In the data rows, the value 500 means zero.
Some points:
[422, 422, 464, 404, 501, 524, 324, 478, 487, 287, 468, 438, 534, 591, 426, 553, 651, 505, 464,
 436, 432, 700, 452, 409, 620, 466, 413, 541, 410, 429, 342, 731]
[454, 559, 467, 338, 539, 550, 547, 543, 541, 701, 640, 576, 514, 485, 546, 340, 496, 485, 565,
 561, 474, 537, 498, 652, 418, 521, 486, 801, 672, 612, 427, 525]
[519, 525, 480, 612, 594, 413, 401, 574, 503, 611, 646, 497, 476, 461, 441, 401, 621, 705, 488,
 481, 715, 586, 636, 462, 542, 413, 478, 524, 521, 581, 519, 510]
[497, 485, 601, 647, 526, 577, 639, 521, 459, 505, 424, 416, 370, 497, 465, 652, 521, 430, 501,
 500, 381, 429, 383, 453, 528, 527, 730, 502, 567, 475, 440, 493]
[450, 614, 410, 397, 583, 441, 535, 627, 513, 407, 444, 597, 520, 481, 523, 339, 356, 462, 622,
 391, 404, 553, 534, 556, 500, 684, 543, 516, 593, 528, 455, 623]
[369, 425, 551, 526, 511, 378, 582, 493, 625, 356, 616, 582, 520, 581, 512, 455, 537, 339, 474,
 633, 608, 549, 423, 474, 619, 511, 595, 682, 409, 490, 394, 526]
[607, 436, 440, 496, 496, 506, 678, 345, 494, 638, 440, 637, 387, 378, 503, 555, 409, 571, 411,
 532, 616, 528, 636, 469, 424, 561, 503, 659, 406, 465, 553, 471]
[372, 472, 475, 537, 580, 492, 626, 468, 494, 354, 612, 443, 610, 427, 458, 541, 524, 607, 649,
 508, 483, 617, 441, 596, 600, 396, 578, 579, 574, 488, 439, 619]
[474, 540, 437, 600, 565, 553, 347, 602, 344, 449, 450, 443, 439, 467, 381, 353, 516, 361, 439,
 621, 552, 444, 412, 622, 331, 535, 509, 575, 566, 339, 585, 384]
[543, 725, 440, 659, 529, 539, 488, 461, 460, 665, 510, 418, 597, 438, 576, 536, 636, 570, 606,
 474, 520, 466, 476, 468, 425, 520, 479, 520, 545, 477, 426, 482]
[464, 500, 562, 554, 463, 651, 406, 438, 462, 327, 481, 431, 561, 592, 561, 521, 501, 371, 651,
 574, 466, 330, 380, 521, 446, 401, 587, 481, 460, 491, 613, 516]
[330, 400, 508, 538, 554, 448, 488, 566, 545, 480, 645, 566, 559, 539, 421, 576, 462, 562, 478,
 402, 649, 634, 531, 506, 643, 518, 526, 315, 500, 456, 491, 440]
[476, 576, 564, 449, 404, 715, 390, 467, 468, 519, 653, 573, 505, 455, 452, 615, 577, 486, 534,
 361, 393, 399, 415, 349, 501, 441, 534, 512, 607, 440, 551, 550]
[411, 610, 529, 552, 531, 360, 456, 602, 361, 416, 390, 610, 549, 466, 420, 435, 557, 654, 482,
 549, 505, 354, 566, 469, 356, 633, 518, 457, 459, 524, 400, 598]
[473, 591, 459, 462, 563, 456, 421, 581, 426, 412, 708, 532, 404, 553, 453, 910, 491, 504, 381,
 522, 436, 599, 512, 527, 278, 583, 605, 361, 549, 520, 576, 489]
[424, 419, 473, 507, 486, 526, 568, 484, 466, 382, 383, 482, 460, 538, 464, 295, 502, 549, 418,
 470, 446, 574, 314, 443, 446, 531, 612, 560, 651, 471, 458, 346]
[437, 470, 537, 593, 467, 511, 384, 611, 581, 484, 460, 460, 518, 487, 542, 658, 447, 430, 350,
 579, 498, 455, 460, 408, 580, 323, 519, 557, 554, 451, 498, 456]
[763, 536, 438, 580, 393, 536, 610, 598, 461, 564, 599, 508, 482, 648, 378, 489, 562, 599, 541,
 468, 471, 449, 453, 569, 461, 340, 378, 562, 479, 494, 468, 518]
[567, 386, 538, 494, 310, 453, 422, 390, 609, 541, 472, 582, 471, 480, 520, 463, 327, 648, 409,
 504, 284, 441, 649, 554, 487, 527, 423, 734, 487, 393, 389, 471]
[556, 509, 549, 600, 417, 408, 546, 417, 483, 469, 514, 544, 528, 516, 342, 424, 472, 347, 563,
 334, 602, 376, 540, 565, 569, 468, 285, 454, 544, 569, 540, 459]
[575, 558, 526, 453, 449, 471, 511, 517, 590, 413, 460, 426, 623, 534, 654, 346, 606, 538, 488,
 544, 617, 576, 514, 531, 512, 390, 572, 360, 435, 422, 571, 527]
[589, 669, 442, 472, 532, 420, 490, 422, 626, 458, 496, 447, 642, 393, 420, 574, 576, 529, 350,
 517, 346, 500, 477, 417, 561, 482, 523, 504, 517, 438, 628, 453]
[414, 328, 543, 454, 579, 451, 639, 414, 322, 549, 520, 474, 602, 546, 622, 503, 519, 465, 421,
 638, 519, 567, 578, 397, 479, 478, 505, 463, 646, 484, 588, 443]
[470, 515, 475, 601, 454, 569, 528, 439, 407, 500, 389, 398, 587, 627, 504, 584, 629, 458, 377,
 620, 437, 586, 556, 497, 597, 377, 510, 516, 370, 622, 567, 541]
[511, 626, 532, 580, 479, 652, 443, 516, 482, 512, 487, 443, 382, 498, 477, 502, 337, 305, 585,
 596, 546, 712, 394, 439, 556, 586, 514, 424, 595, 396, 522, 423]
[533, 584, 569, 609, 362, 433, 594, 536, 515, 658, 457, 473, 444, 482, 446, 319, 479, 493, 443,
 419, 530, 561, 362, 609, 473, 475, 394, 439, 439, 474, 528, 465]
[469, 437, 567, 593, 562, 486, 664, 472, 552, 428, 538, 553, 459, 526, 436, 562, 495, 400, 473,
 527, 476, 491, 405, 491, 325, 478, 334, 557, 469, 503, 545, 585]
[525, 527, 503, 515, 396, 434, 718, 511, 525, 550, 415, 556, 409, 471, 445, 549, 625, 393, 482,
 567, 496, 389, 555, 530, 537, 632, 571, 567, 374, 561, 425, 540]
[560, 480, 515, 517, 407, 486, 367, 493, 595, 650, 477, 567, 383, 489, 525, 444, 630, 472, 526,
 555, 379, 698, 510, 538, 472, 352, 447, 374, 740, 447, 530, 430]
[511, 442, 486, 509, 563, 552, 576, 416, 435, 548, 397, 534, 509, 497, 585, 339, 520, 551, 292,
 633, 446, 485, 585, 561, 555, 562, 412, 443, 669, 614, 576, 502]
[561, 475, 410, 554, 626, 362, 483, 367, 313, 625, 589, 504, 413, 576, 570, 616, 342, 355, 469,
 443, 651, 485, 358, 494, 572, 494, 633, 416, 435, 454, 469, 340]
[401, 482, 498, 512, 422, 487, 392, 490, 445, 499, 378, 494, 395, 542, 558, 492, 489, 401, 520,
 427, 614, 425, 721, 453, 510, 419, 706, 500, 710, 579, 456, 468]
[395, 579, 411, 577, 365, 574, 782, 448, 560, 454, 595, 587, 410, 540, 528, 549, 360, 605, 625,
 482, 513, 321, 513, 396, 534, 507, 353, 566, 419, 451, 637, 415]
[592, 574, 555, 418, 298, 531, 500, 543, 513, 424, 601, 250, 370, 463, 467, 430, 524, 757, 546,
 470, 444, 496, 645, 511, 561, 590, 565, 573, 345, 519, 363, 501]
[603, 459, 512, 514, 468, 544, 448, 486, 558, 502, 507, 337, 582, 549, 492, 477, 407, 501, 261,
 466, 419, 511, 372, 530, 499, 500, 407, 379, 475, 596, 411, 537]
[533, 549, 702, 595, 695, 617, 503, 491, 633, 663, 359, 638, 587, 584, 518, 461, 528, 513, 423,
 399, 610, 424, 472, 520, 475, 588, 555, 636, 437, 604, 666, 629]
[409, 447, 402, 433, 547, 563, 570, 408, 489, 659, 463, 369, 516, 533, 516, 317, 462, 531, 549,
 434, 480, 557, 580, 510, 644, 385, 648, 428, 330, 344, 560, 585]
[535, 472, 525, 466, 569, 341, 380, 474, 461, 697, 545, 328, 429, 358, 655, 308, 553, 448, 578,
 460, 439, 574, 449, 451, 350, 598, 537, 617, 457, 486, 554, 516]
[521, 417, 516, 467, 687, 417, 503, 504, 493, 435, 544, 481, 637, 425, 469, 564, 454, 461, 626,
 523, 536, 590, 687, 609, 553, 402, 510, 464, 456, 375, 403, 459]
[554, 316, 381, 522, 246, 517, 451, 559, 493, 505, 558, 347, 675, 471, 500, 408, 379, 487, 438,
 499, 477, 470, 490, 519, 544, 712, 471, 484, 386, 502, 468, 602]
[591, 559, 507, 389, 467, 511, 398, 594, 388, 476, 421, 479, 654, 529, 383, 490, 276, 440, 703,
 493, 419, 689, 436, 345, 355, 507, 621, 582, 495, 506, 528, 523]
[478, 449, 400, 485, 530, 565, 514, 580, 669, 493, 359, 489, 426, 631, 608, 711, 499, 574, 484,
 623, 483, 496, 459, 572, 420, 458, 603, 490, 534, 447, 565, 601]
[484, 571, 467, 435, 437, 537, 581, 464, 621, 422, 540, 498, 664, 583, 659, 619, 540, 276, 630,
 455, 507, 601, 664, 537, 558, 478, 353, 523, 370, 417, 433, 396]
[537, 446, 535, 396, 447, 412, 524, 537, 594, 573, 338, 296, 536, 418, 529, 607, 573, 592, 535,
 458, 371, 551, 448, 576, 589, 413, 290, 463, 461, 590, 573, 446]
[495, 562, 575, 421, 550, 621, 509, 446, 576, 386, 743, 574, 576, 464, 456, 617, 422, 560, 621,
 466, 414, 472, 613, 484, 523, 449, 611, 428, 522, 572, 427, 522]
[572, 416, 453, 560, 554, 603, 469, 548, 461, 545, 446, 606, 418, 431, 705, 479, 461, 566, 490,
 581, 429, 437, 492, 416, 614, 414, 383, 306, 445, 601, 401, 473]
[462, 490, 417, 524, 382, 564, 303, 446, 769, 406, 549, 622, 536, 362, 521, 225, 582, 700, 619,
 587, 636, 395, 364, 525, 438, 368, 570, 413, 473, 561, 529, 490]
[392, 290, 591, 373, 606, 424, 504, 456, 406, 569, 641, 468, 451, 539, 343, 453, 511, 495, 406,
 567, 526, 469, 507, 594, 584, 572, 594, 521, 493, 564, 482, 455]
[320, 546, 559, 331, 617, 520, 474, 488, 380, 586, 551, 515, 439, 516, 590, 631, 504, 445, 437,
 439, 424, 404, 440, 567, 450, 504, 552, 460, 541, 431, 549, 485]
[354, 584, 499, 632, 300, 493, 392, 392, 337, 645, 349, 663, 535, 408, 478, 574, 619, 525, 623,
 580, 486, 441, 510, 507, 470, 560, 485, 441, 447, 528, 408, 439]
There is one direction along which these points spread out most. Take the direction at right angles to it along which they spread out most. Go by this last direction. How far along it is each point below, from 0 to 99? The average is 50, and the first point in the table lies past the average. One standard deviation of the points above along it is 16.
[478, 489, 557, 562, 505, 463, 496, 372, 608, 588, 464, 346, 430, 530, 446, 579, 413, 524, 608,
 562, 625, 481, 556, 424, 646, 547, 290, 292, 598, 598, 529, 574] 56
[555, 506, 368, 445, 693, 587, 298, 628, 476, 559, 490, 575, 443, 508, 361, 489, 607, 502, 496,
 561, 463, 493, 530, 442, 481, 617, 533, 449, 318, 642, 451, 378] 44
[422, 420, 594, 463, 476, 626, 587, 543, 550, 378, 362, 520, 476, 454, 479, 515, 410, 493, 515,
 438, 406, 460, 642, 577, 521, 682, 568, 457, 474, 505, 408, 236] 51
[618, 465, 503, 506, 533, 540, 593, 515, 446, 492, 568, 534, 518, 489, 470, 525, 502, 699, 416,
 270, 628, 502, 554, 458, 259, 539, 457, 585, 629, 490, 511, 600] 42
[690, 470, 394, 400, 485, 408, 438, 587, 418, 507, 490, 568, 586, 542, 582, 427, 671, 384, 629,
 420, 543, 393, 357, 429, 613, 603, 516, 555, 713, 510, 580, 539] 40
[609, 432, 594, 403, 374, 432, 647, 487, 382, 457, 553, 658, 446, 428, 492, 554, 573, 587, 421,
 508, 570, 592, 592, 433, 481, 479, 469, 443, 325, 471, 584, 467] 55
[477, 543, 411, 433, 501, 602, 433, 533, 400, 464, 477, 461, 442, 580, 642, 517, 607, 495, 389,
 419, 431, 478, 297, 656, 554, 564, 501, 501, 401, 378, 512, 381] 47
[517, 504, 290, 549, 529, 398, 471, 436, 601, 404, 406, 498, 381, 535, 508, 517, 533, 326, 539,
 441, 363, 393, 570, 502, 414, 478, 480, 437, 545, 604, 550, 656] 49
[534, 537, 607, 530, 660, 381, 388, 618, 413, 306, 619, 556, 498, 466, 569, 452, 326, 601, 591,
 500, 322, 548, 662, 493, 593, 539, 437, 550, 443, 607, 588, 636] 66
[444, 537, 568, 421, 652, 449, 365, 424, 546, 368, 429, 523, 530, 512, 471, 584, 352, 584, 444,
 535, 777, 533, 373, 538, 501, 585, 499, 541, 530, 448, 422, 503] 49
[515, 580, 493, 349, 466, 478, 541, 547, 570, 596, 357, 466, 452, 426, 540, 537, 437, 419, 477,
 369, 692, 401, 413, 412, 382, 305, 328, 563, 434, 570, 462, 528] 44
[586, 465, 628, 489, 516, 438, 673, 589, 606, 484, 520, 543, 505, 464, 397, 441, 502, 366, 429,
 607, 580, 335, 585, 440, 470, 438, 390, 401, 552, 398, 476, 507] 46
